(in the rows, 128 means zero)
Each path is a new rotation, seen through one point. The rows after it are directions, each followed by how far the rotation turns it, in deg/step (0 if it stays put).
Each turn is a multiple of 5 degrees from 10 to 175, or 0.
Each row of a path follows its step; steps can be skipped.
Path 1:
step 0: [126 129 125 132 126 130 124 119 127 124 132 127 138 129 129 127 127 137
 126 121 135 127 122 129 132 129 130 128 123 136 132 132 131 135 142 130
 143 126 125 134 127 116 130]
step 1: [123 127 134 141 119 129 128 126 130 125 124 125 130 125 135 140 133 135
 128 129 125 126 123 124 125 135 129 135 127 122 125 134 127 137 127 133
 127 129 140 124 130 118 136]
step 2: [134 130 131 134 129 126 116 127 131 123 129 138 134 124 136 123 140 128
 128 124 123 131 132 128 121 135 126 121 124 131 123 124 131 125 141 125
 129 135 134 121 126 127 135]
step 3: [133 139 126 127 121 132 116 134 115 127 124 133 123 129 131 132 135 126
 132 128 135 130 127 132 125 128 131 120 126 125 130 127 127 135 132 138
 134 133 128 136 123 118 127]
step 4: [133 115 139 134 126 129 130 130 123 125 130 126 128 129 120 130 130 122
 130 125 129 130 130 139 123 139 132 120 136 130 127 128 134 137 127 133
 127 128 139 132 129 119 130]
step 5: [135 124 123 126 126 121 131 119 132 126 118 130 128 121 122 131 130 128
 125 124 135 127 134 128 119 132 131 122 130 127 131 125 129 123 135 125
 147 127 135 126 123 122 133]
step 6: [128 130 127 137 114 131 132 129 123 128 117 128 127 129 130 138 130 121
 130 125 136 129 128 132 129 132 126 131 129 121 126 125 134 132 129 122
 133 140 127 131 124 136 140]
step 7: [130 121 121 129 132 129 122 128 131 116 127 127 130 136 126 135 132 128
 123 115 132 128 123 132 126 136 130 118 126 127 126 130 141 131 135 121
 127 136 127 130 137 130 124]
step 8: [127 130 125 132 122 121 118 126 132 125 118 132 129 123 119 146 123 125
 137 123 133 125 122 123 124 126 128 121 126 123 130 130 124 127 134 132
 125 126 132 133 131 124 124]
step 9: [120 125 139 137 129 116 126 126 125 117 131 124 133 128 128 126 127 118
 139 129 137 128 124 131 126 131 131 124 127 127 122 125 126 121 133 124
 125 134 132 132 124 131 137]
step 10: [135 130 132 128 129 128 120 126 120 124 129 120 132 137 126 135 133 133
 115 132 138 120 124 127 123 125 135 120 124 124 129 131 124 117 134 124
 133 132 129 130 125 126 130]
step 11: [139 125 137 129 115 133 128 128 123 131 130 118 130 126 126 140 125 126
 133 120 119 122 126 126 125 121 134 127 130 126 124 127 127 132 138 124
 123 129 131 136 130 127 134]
Directions:
[127 128 130 127 129 127 129 127 127 130 130 128 130 126 124 127 127 125
 127 130 133 129 128 131 128 130 131 127 129 128 128 127 125 127 128 129
 128 126 127 129 127 126 127] -> 70
Path 2:
step 0: [132 125 119 132 127 124 124 128 127 126 132 122 129 119 131 137 131 130
 130 133 117 132 125 138 141 129 129 128 124 135 128 130 139 129 127 131
 123 127 125 129 132 125 123]
step 1: [134 128 124 122 128 132 126 123 133 126 125 129 131 134 137 129 126 128
 139 128 118 127 132 133 133 132 127 122 136 128 129 127 127 124 131 132
 119 129 127 137 118 137 127]
step 2: [123 131 127 129 133 127 140 127 119 134 130 131 122 124 130 127 119 127
 131 126 128 128 124 136 126 128 125 124 134 125 131 135 135 124 134 132
 122 120 120 138 124 125 133]
step 3: [123 130 124 130 130 124 126 129 132 130 123 109 120 128 133 125 123 130
 127 126 119 122 125 127 125 127 129 123 123 132 137 124 136 131 126 130
 123 127 118 127 125 127 123]
step 4: [131 132 124 137 127 128 127 122 130 131 132 122 143 125 131 125 122 128
 135 131 127 138 135 129 125 125 127 120 124 129 128 127 123 129 130 135
 122 133 118 133 126 130 123]
step 5: [137 131 127 123 126 132 132 130 124 135 132 126 131 124 130 124 126 129
 133 125 127 127 128 136 127 125 117 136 134 139 133 136 135 132 128 142
 126 127 123 125 131 132 130]
step 6: [124 130 119 133 131 131 131 125 130 126 128 127 122 128 131 126 129 131
 147 118 128 122 125 127 124 125 127 132 122 137 125 129 135 121 125 127
 125 131 126 127 121 131 125]
step 7: [120 132 130 127 126 131 138 123 134 135 136 126 125 122 126 133 133 134
 136 136 122 130 134 130 117 133 127 126 128 130 131 125 121 128 126 129
 130 125 115 129 124 128 130]
step 8: [128 127 121 133 135 132 125 133 129 132 132 124 127 130 115 129 129 124
 129 135 124 126 122 137 127 123 123 131 124 134 130 120 128 127 134 140
 131 129 119 130 133 134 126]
step 9: [132 133 121 127 132 131 116 125 125 121 130 130 126 122 124 135 123 131
 138 130 123 132 127 117 127 129 124 124 132 142 130 129 129 127 129 128
 121 125 126 127 129 137 127]
step 10: [123 128 130 122 139 134 126 120 122 133 125 130 129 125 127 131 136 130
 135 122 129 129 129 131 125 129 118 120 131 127 126 129 131 129 127 128
 128 134 117 130 124 134 141]
step 11: [123 116 134 129 128 121 130 134 127 136 129 131 120 128 121 125 128 129
 138 126 125 130 126 125 126 121 134 128 125 131 134 123 138 129 130 129
 124 128 117 128 132 135 131]
Directions:
[129 127 132 128 129 127 126 126 126 130 129 126 130 127 129 123 128 127
 128 125 129 130 129 124 127 125 127 127 127 129 129 129 130 129 126 128
 127 131 127 127 130 128 129] -> 55
[133 129 128 131 126 130 126 129 127 127 129 127 129 129 127 125 129 130
 127 127 125 130 127 127 130 129 126 129 130 129 126 129 127 127 130 128
 128 126 129 130 128 130 129] -> 90
[127 130 127 126 126 129 128 127 126 130 131 129 127 125 127 128 129 129
 126 126 131 129 127 130 128 127 128 125 129 126 128 129 123 127 125 129
 125 127 128 128 128 128 128] -> 135
Path 3:
step 0: [130 129 132 123 129 119 122 137 130 138 127 136 120 130 123 134 130 133
 134 123 132 114 115 131 133 127 122 132 135 133 120 130 133 133 128 126
 122 130 126 131 127 126 130]
step 1: [126 136 130 121 124 124 118 127 127 132 125 122 127 139 127 119 115 136
 135 137 124 122 126 126 121 131 126 133 135 133 128 120 121 126 131 130
 135 133 126 131 128 127 120]
step 2: [131 130 131 136 120 127 117 132 131 132 126 133 132 130 130 128 120 128
 120 128 135 131 126 128 128 124 125 139 139 127 135 127 128 118 127 124
 132 126 143 125 120 123 134]
step 3: [125 130 115 121 132 119 122 134 131 128 130 133 130 129 123 130 131 122
 129 129 128 119 120 140 140 127 131 138 135 127 132 130 121 135 130 126
 128 133 137 136 130 129 131]
step 4: [128 129 138 124 127 120 129 125 123 135 122 131 128 131 114 127 121 133
 134 129 129 119 127 127 131 131 133 129 127 122 128 123 116 126 116 129
 134 135 129 134 124 118 123]
step 5: [127 134 135 129 128 123 131 126 125 127 127 123 133 135 125 133 120 127
 128 137 145 127 131 132 121 122 123 128 145 126 139 125 129 128 125 123
 122 130 134 131 124 131 128]
step 6: [129 129 113 124 136 127 128 135 127 133 131 135 127 126 129 130 123 124
 132 128 132 122 135 138 133 129 125 128 131 133 130 120 128 127 125 126
 135 121 144 130 117 129 123]
step 7: [142 128 132 117 128 115 130 131 120 137 126 134 127 128 127 129 127 131
 122 131 133 131 129 124 141 126 132 131 131 131 123 124 121 137 127 124
 129 136 131 128 128 123 121]
step 8: [133 133 126 126 125 123 127 127 133 129 122 130 140 134 135 131 123 137
 133 136 135 119 127 126 121 123 134 117 135 133 128 133 126 124 118 126
 122 135 135 132 132 126 123]
step 9: [129 136 130 126 127 132 124 144 134 142 129 127 127 131 134 132 122 131
 132 124 132 128 130 138 136 130 119 126 136 132 132 123 132 128 116 123
 128 123 127 131 125 127 131]
step 10: [127 131 123 116 122 119 121 128 125 135 128 130 126 125 130 130 123 135
 127 124 132 126 119 130 134 124 131 129 138 131 120 119 131 128 136 126
 137 135 125 128 123 139 120]
step 11: [134 128 129 126 123 121 115 133 135 130 119 140 134 134 130 132 122 134
 126 130 130 125 125 121 118 125 127 133 124 132 129 122 113 125 130 127
 125 126 132 134 127 126 125]
Directions:
[128 129 129 129 128 129 127 130 128 128 129 127 131 130 129 128 127 127
 127 131 129 129 129 127 124 130 129 130 126 127 129 130 130 125 125 127
 126 129 129 127 126 131 129] -> 110
[125 125 125 127 129 127 126 131 128 128 129 130 126 129 127 129 127 129
 131 128 127 128 131 132 129 130 125 129 126 128 127 129 130 130 126 127
 127 128 128 127 130 128 130] -> 120
Path 4:
step 0: [126 126 141 127 135 136 126 136 124 133 120 127 138 132 124 122 131 127
 127 136 136 131 135 124 133 135 132 120 129 130 132 131 115 131 132 122
 124 132 133 132 121 128 128]
step 1: [131 129 126 120 135 138 126 131 128 128 122 127 131 134 127 127 133 128
 128 143 133 127 127 135 124 135 144 121 130 122 127 130 121 130 122 127
 124 122 134 139 122 127 121]
step 2: [135 125 128 129 134 134 125 124 120 137 130 139 130 134 127 128 134 126
 124 136 138 121 126 122 125 137 142 121 121 125 126 128 128 128 127 124
 121 130 137 134 135 133 124]
step 3: [131 120 128 127 131 127 130 134 124 136 135 139 126 136 127 122 138 123
 136 129 134 124 118 128 125 134 135 124 134 129 122 123 120 133 136 128
 125 128 139 130 122 133 126]
step 4: [131 122 133 133 127 127 129 132 124 122 134 134 132 126 133 125 138 131
 129 141 130 118 116 126 123 126 140 125 131 126 128 131 130 140 136 134
 128 134 133 134 123 125 129]
step 5: [135 126 129 136 131 128 132 136 123 125 134 131 140 130 120 132 137 131
 122 134 128 124 116 129 122 131 133 132 122 121 130 138 118 127 137 127
 131 134 135 124 127 131 130]
step 6: [133 114 124 127 131 125 132 149 130 123 140 123 131 134 125 128 132 126
 131 132 127 126 123 131 127 134 139 128 117 123 128 132 130 128 132 126
 131 128 126 131 130 132 132]
step 7: [134 117 124 140 128 125 132 142 124 125 128 121 129 129 128 130 131 127
 121 129 128 126 128 131 126 129 133 124 125 125 133 122 135 125 138 131
 130 127 143 136 137 126 133]
step 8: [143 118 129 135 122 123 135 139 127 123 129 127 134 127 121 124 134 128
 112 123 128 132 124 131 128 129 130 126 130 138 123 124 125 127 132 127
 127 122 130 135 130 132 128]
step 9: [139 119 118 136 128 125 132 133 119 124 125 121 134 131 126 123 123 132
 123 124 128 123 119 134 123 133 131 129 134 131 125 132 143 130 131 125
 128 122 123 133 122 130 125]
step 10: [141 118 127 141 130 125 126 133 119 122 123 129 126 136 133 125 124 124
 115 125 125 126 130 122 127 134 125 136 125 131 135 130 134 130 134 123
 126 126 130 120 121 130 126]
step 11: [135 118 132 132 123 129 131 139 121 120 117 123 128 132 131 120 122 126
 128 123 125 132 131 130 128 140 120 128 124 129 124 130 125 137 127 121
 135 130 132 130 117 127 133]
Directions:
[129 129 131 129 126 129 131 128 128 127 126 127 130 123 128 128 129 130
 127 130 129 129 127 129 130 126 128 126 131 129 128 128 125 130 127 131
 130 127 128 129 126 128 129] -> 95
Path 5:
step 0: [123 125 123 133 135 118 132 124 129 129 130 132 124 137 125 133 133 121
 130 120 125 120 140 124 124 127 123 125 129 122 136 136 118 126 136 126
 121 134 133 134 135 124 127]
step 1: [126 128 125 130 128 132 132 134 131 121 124 134 132 129 135 135 139 113
 135 135 124 127 125 130 137 128 134 125 133 125 131 124 129 129 128 126
 136 125 122 125 115 136 120]
step 2: [128 132 121 123 131 117 134 126 131 126 134 143 128 128 130 123 117 127
 133 127 140 132 129 140 122 133 125 123 126 128 126 131 127 126 127 124
 119 131 118 122 127 124 130]
step 3: [131 130 113 139 130 128 125 129 130 127 127 124 130 130 131 118 126 127
 134 136 128 125 122 120 135 126 126 119 127 124 133 133 125 137 125 126
 129 135 142 136 122 126 123]
step 4: [128 119 136 124 123 120 130 139 130 132 133 131 129 123 131 127 133 132
 130 116 130 117 126 140 130 139 125 132 125 130 134 133 126 129 128 122
 133 129 126 131 116 129 123]
step 5: [135 127 115 130 122 122 128 109 126 136 127 128 125 130 132 129 128 120
 117 132 124 123 128 129 124 125 127 132 132 126 127 122 127 133 129 116
 123 134 126 125 122 126 125]
step 6: [115 123 126 123 126 122 127 129 137 130 131 135 120 142 124 127 134 131
 131 131 131 121 128 126 136 123 124 120 128 131 123 130 119 127 128 138
 137 131 127 127 125 130 120]
step 7: [133 127 128 131 120 128 136 139 126 125 133 136 127 125 133 130 124 125
 124 132 125 131 140 134 126 123 126 126 137 118 123 131 134 123 132 122
 118 135 129 135 121 133 119]
step 8: [137 129 115 126 123 133 123 128 130 129 126 132 119 137 124 123 135 128
 135 126 130 135 117 141 125 135 130 121 133 125 126 126 128 131 118 127
 136 132 125 129 129 123 131]
step 9: [129 119 132 141 128 122 128 130 128 120 137 130 125 131 131 123 117 131
 120 131 131 120 117 127 129 130 129 137 126 123 122 136 119 123 122 129
 124 127 134 128 127 123 118]
step 10: [131 125 125 123 129 134 127 130 124 131 130 138 134 129 121 133 134 131
 120 131 116 122 129 132 134 131 119 130 119 128 123 121 131 132 126 119
 135 140 135 135 121 127 132]
step 11: [127 122 131 115 122 130 136 119 137 132 128 121 115 131 132 129 134 130
 122 137 129 122 122 133 129 132 133 128 129 127 127 136 128 122 121 131
 116 129 123 131 124 125 128]
Directions:
[127 126 125 126 126 130 129 128 129 130 128 128 128 125 129 130 128 124
 126 125 128 131 127 128 129 131 126 128 129 129 129 130 132 126 126 128
 128 127 128 126 127 128 128] -> 115
[127 126 129 125 130 130 127 130 129 127 127 127 126 128 129 127 128 127
 128 126 129 129 130 126 126 125 126 130 128 126 128 126 129 134 125 128
 126 126 128 127 127 126 128] -> 0
[126 128 127 130 128 128 128 131 129 124 126 131 128 129 128 130 125 127
 130 128 129 132 127 130 126 128 132 127 131 129 128 128 129 128 129 129
 129 129 129 129 128 126 129] -> 60
Path 6:
step 0: [123 119 130 128 132 124 135 127 124 126 138 127 127 138 126 123 130 124
 126 124 137 133 113 131 129 124 130 123 121 124 136 129 131 124 132 135
 132 135 126 120 118 131 128]
step 1: [130 130 136 122 125 129 122 124 131 127 132 136 126 125 124 135 131 126
 120 129 134 136 134 117 125 129 136 134 136 130 136 127 118 134 131 127
 134 118 136 126 135 130 129]
step 2: [119 125 127 135 133 123 125 128 124 122 132 117 125 137 123 119 139 125
 127 134 126 136 130 123 136 131 122 134 124 133 124 121 127 123 120 135
 123 129 126 135 125 126 131]
step 3: [132 123 126 121 125 129 127 123 121 132 122 129 127 132 125 131 127 129
 112 123 132 122 131 134 124 134 119 129 136 125 136 127 133 132 126 124
 129 127 127 131 144 129 137]
step 4: [127 126 125 122 128 132 125 135 129 126 126 122 142 139 131 126 132 120
 135 132 133 126 124 125 135 132 128 137 121 114 126 131 128 124 128 129
 136 131 131 127 120 131 133]
step 5: [118 137 134 120 127 135 134 119 117 123 127 132 123 130 127 124 134 131
 129 118 122 131 130 130 119 131 129 126 135 123 141 129 121 131 131 130
 135 124 127 130 128 127 121]
step 6: [123 119 119 133 129 129 127 130 125 119 140 117 131 124 120 121 130 126
 132 127 139 131 132 127 138 126 132 133 124 136 127 134 127 133 134 128
 133 123 129 122 131 134 131]
step 7: [135 123 128 138 123 138 132 123 121 139 131 135 117 128 128 127 132 129
 122 123 131 128 131 124 122 130 126 139 130 120 134 120 122 121 123 129
 122 122 131 130 127 129 132]
step 8: [122 119 119 129 137 124 135 131 130 124 128 124 139 141 128 132 128 133
 126 131 125 126 126 118 133 138 136 131 130 126 126 135 133 132 120 131
 127 122 128 131 136 122 129]
step 9: [130 127 128 120 127 127 127 110 132 125 129 131 118 139 130 125 134 129
 133 120 135 127 126 136 130 127 127 127 135 120 135 129 126 123 123 123
 130 139 132 129 126 129 134]
step 10: [122 130 125 129 124 125 130 135 129 127 123 131 132 127 126 117 132 128
 126 130 130 136 135 125 133 131 135 129 124 118 119 130 121 137 133 122
 141 125 133 130 139 132 125]
step 11: [125 126 130 136 131 135 122 120 119 132 123 130 129 131 128 117 138 128
 136 118 128 128 135 132 133 129 120 129 127 131 135 131 129 131 132 128
 116 122 128 131 119 121 130]
Directions:
[127 130 127 127 129 128 125 124 125 128 130 129 129 127 128 127 128 127
 124 125 127 130 128 125 129 127 129 129 127 125 126 130 130 128 126 127
 127 130 128 125 128 128 129] -> 0
[130 127 127 130 129 129 130 129 125 129 125 129 130 130 125 129 127 126
 128 131 129 126 129 128 127 126 129 127 129 125 130 130 131 125 129 129
 124 129 128 128 129 128 128] -> 85
[127 128 129 132 129 130 127 127 127 129 127 126 127 127 129 127 128 127
 124 129 128 126 129 130 129 128 126 130 126 131 126 128 128 126 127 127
 125 123 129 128 130 128 129] -> 80
